[[122 131 123 132]
 [125 131 126 133]
 [158 129 153 147]
 [155 128 150 141]]
->
[[122 131]
 [125 131]
 [158 129]]

[[143 107 122 138 155]
 [136 146 140 124 137]
 [112 109 124 136 119]
 [152 119 121 130 151]
 [140 119 119 110 149]]
->
[[143 107]
 [136 146]
 [112 109]]

[[127 123]
 [123 132]
 [109 141]
 [158 122]
 [141 123]]
->
[[127 123]
 [123 132]
 [109 141]]

[[111 113 142 138]
 [136 113 150 111]
 [152 140 120 104]
 [103 101 143 131]
 [131 139 103 104]]
->
[[111 113]
 [136 113]
 [152 140]]

[[132 146 116 121 117]
 [118 140 132 132 150]
 [122 125 128 154 131]]
->
[[132 146]
 [118 140]
 [122 125]]

[[114 125]
 [121 126]
 [151 145]
 [121 122]]
->
[[114 125]
 [121 126]
 [151 145]]

[[134 129]
 [151 131]
 [126 127]
 [109 124]]
->
[[134 129]
 [151 131]
 [126 127]]
---
[[134 149 128 114]
 [116 133 122 134]
 [115 138 123 116]
 [113 123 126 130]
 [123 150 130 113]
 [127 154 129 105]
 [112 121 135 126]
 [120 135 117 125]]
->
[[112 121 135 126]
 [113 123 126 130]
 [115 138 123 116]
 [116 133 122 134]
 [120 135 117 125]
 [123 150 130 113]
 [127 154 129 105]
 [134 149 128 114]]

[[133 135 115 136 124 117 111 117 134 143 122]
 [125 149 119 136 118 118 130 138 137 138 128]
 [130 127 133 116 134 131 115 137 122 120 134]
 [121 127 121 115 116 129 139 134 122 116 138]
 [132 135 140 111 136 141 133 119 123 136 134]]
->
[[121 127 121 115 116 129 139 134 122 116 138]
 [125 149 119 136 118 118 130 138 137 138 128]
 [130 127 133 116 134 131 115 137 122 120 134]
 [132 135 140 111 136 141 133 119 123 136 134]
 [133 135 115 136 124 117 111 117 134 143 122]]

[[130 131 123 137]
 [114 101 129 137]
 [120 133 134 136]
 [123 131 132 133]]
->
[[114 101 129 137]
 [120 133 134 136]
 [123 131 132 133]
 [130 131 123 137]]

[[151 110 125 142 125 133 123]
 [140 123 128 132 129 102 104]]
->
[[140 123 128 132 129 102 104]
 [151 110 125 142 125 133 123]]

[[141 140 157 139 139 141]
 [101 104 156 104 105 102]
 [148 146 157 145 146 148]
 [121 121 154 121 121 121]
 [116 117 154 118 117 116]]
->
[[101 104 156 104 105 102]
 [116 117 154 118 117 116]
 [121 121 154 121 121 121]
 [141 140 157 139 139 141]
 [148 146 157 145 146 148]]

[[125 141 122 125 128 128 130 135 123 130 125 126 122 133 131]
 [121 119 138 131 124 126 139 129 125 128 110 122 119 131 136]
 [130 143 115 136 122 127 109 128 137 133 156 136 135 132 120]
 [119 113 128 126 125 126 135 128 122 125 121 127 129 126 134]
 [131 124 129 127 126 126 126 126 129 132 130 131 128 126 126]]
->
[[119 113 128 126 125 126 135 128 122 125 121 127 129 126 134]
 [121 119 138 131 124 126 139 129 125 128 110 122 119 131 136]
 [125 141 122 125 128 128 130 135 123 130 125 126 122 133 131]
 [130 143 115 136 122 127 109 128 137 133 156 136 135 132 120]
 [131 124 129 127 126 126 126 126 129 132 130 131 128 126 126]]
---
[[109 115 124 115 115 116 146 153 149 129 136]
 [121 116 119 151 149 123 113 125 125 144 142]
 [133 113 105 140 114 104 100 120 148 107 140]
 [144 121 148 100 147 155 128 131 152 123 102]]
->
[[144 121 148 100 147 155 128 131 152 123 102]
 [109 115 124 115 115 116 146 153 149 129 136]
 [121 116 119 151 149 123 113 125 125 144 142]
 [133 113 105 140 114 104 100 120 148 107 140]]

[[105 129 102 127 136 148 103 126 152 129 154 134 111 134]
 [120 120 140 101 154 116 143 143 141 104 113 137 148 150]
 [119 106 105 104 126 154 148 142 114 117 140 145 108 151]
 [153 124 150 114 102 108 103 113 111 139 120 151 127 130]]
->
[[153 124 150 114 102 108 103 113 111 139 120 151 127 130]
 [120 120 140 101 154 116 143 143 141 104 113 137 148 150]
 [119 106 105 104 126 154 148 142 114 117 140 145 108 151]
 [105 129 102 127 136 148 103 126 152 129 154 134 111 134]]

[[154 123 116 126 106 115 139 134 122]
 [136 106 139 112 111 135 119 138 111]
 [143 117 132 145 120 115 149 117 115]
 [145 146 144 121 138 130 149 151 112]]
->
[[145 146 144 121 138 130 149 151 112]
 [136 106 139 112 111 135 119 138 111]
 [143 117 132 145 120 115 149 117 115]
 [154 123 116 126 106 115 139 134 122]]

[[151 152 154 146 134 120 109 101 116 102 111]
 [148 146 117 124 150 117 108 152 142 102 130]
 [122 116 139 134 114 128 137 121 117 140 133]
 [101 116 153 149 115 115 127 155 144 106 102]
 [125 146 132 110 124 146 133 110 123 143 134]
 [132 141 118 120 141 130 114 133 140 117 121]
 [102 121 157 110 113 153 121 102 150 132 101]]
->
[[102 121 157 110 113 153 121 102 150 132 101]
 [151 152 154 146 134 120 109 101 116 102 111]
 [101 116 153 149 115 115 127 155 144 106 102]
 [122 116 139 134 114 128 137 121 117 140 133]
 [125 146 132 110 124 146 133 110 123 143 134]
 [132 141 118 120 141 130 114 133 140 117 121]
 [148 146 117 124 150 117 108 152 142 102 130]]

[[104 128 122 127 125 126 152 143 140 116 135]
 [121 115 129 131 115 134 142 143 135 118 143]
 [109 133 126 130 125 137 158 139 143 129 128]]
->
[[121 115 129 131 115 134 142 143 135 118 143]
 [109 133 126 130 125 137 158 139 143 129 128]
 [104 128 122 127 125 126 152 143 140 116 135]]

[[138 139 106 140 133 139 131 149 140 130 108]
 [152 136 110 138 113 149 119 141 134 133 110]
 [138 135 117 129 115 137 115 132 139 142 113]
 [149 119 107 111 109 150 134 108 132 126 108]
 [124 140 125 142 123 129 108 146 137 137 124]
 [144 128 114 127 105 142 113 123 134 139 113]
 [113 122 149 124 148 113 140 122 121 120 150]]
->
[[113 122 149 124 148 113 140 122 121 120 150]
 [124 140 125 142 123 129 108 146 137 137 124]
 [138 135 117 129 115 137 115 132 139 142 113]
 [144 128 114 127 105 142 113 123 134 139 113]
 [152 136 110 138 113 149 119 141 134 133 110]
 [149 119 107 111 109 150 134 108 132 126 108]
 [138 139 106 140 133 139 131 149 140 130 108]]
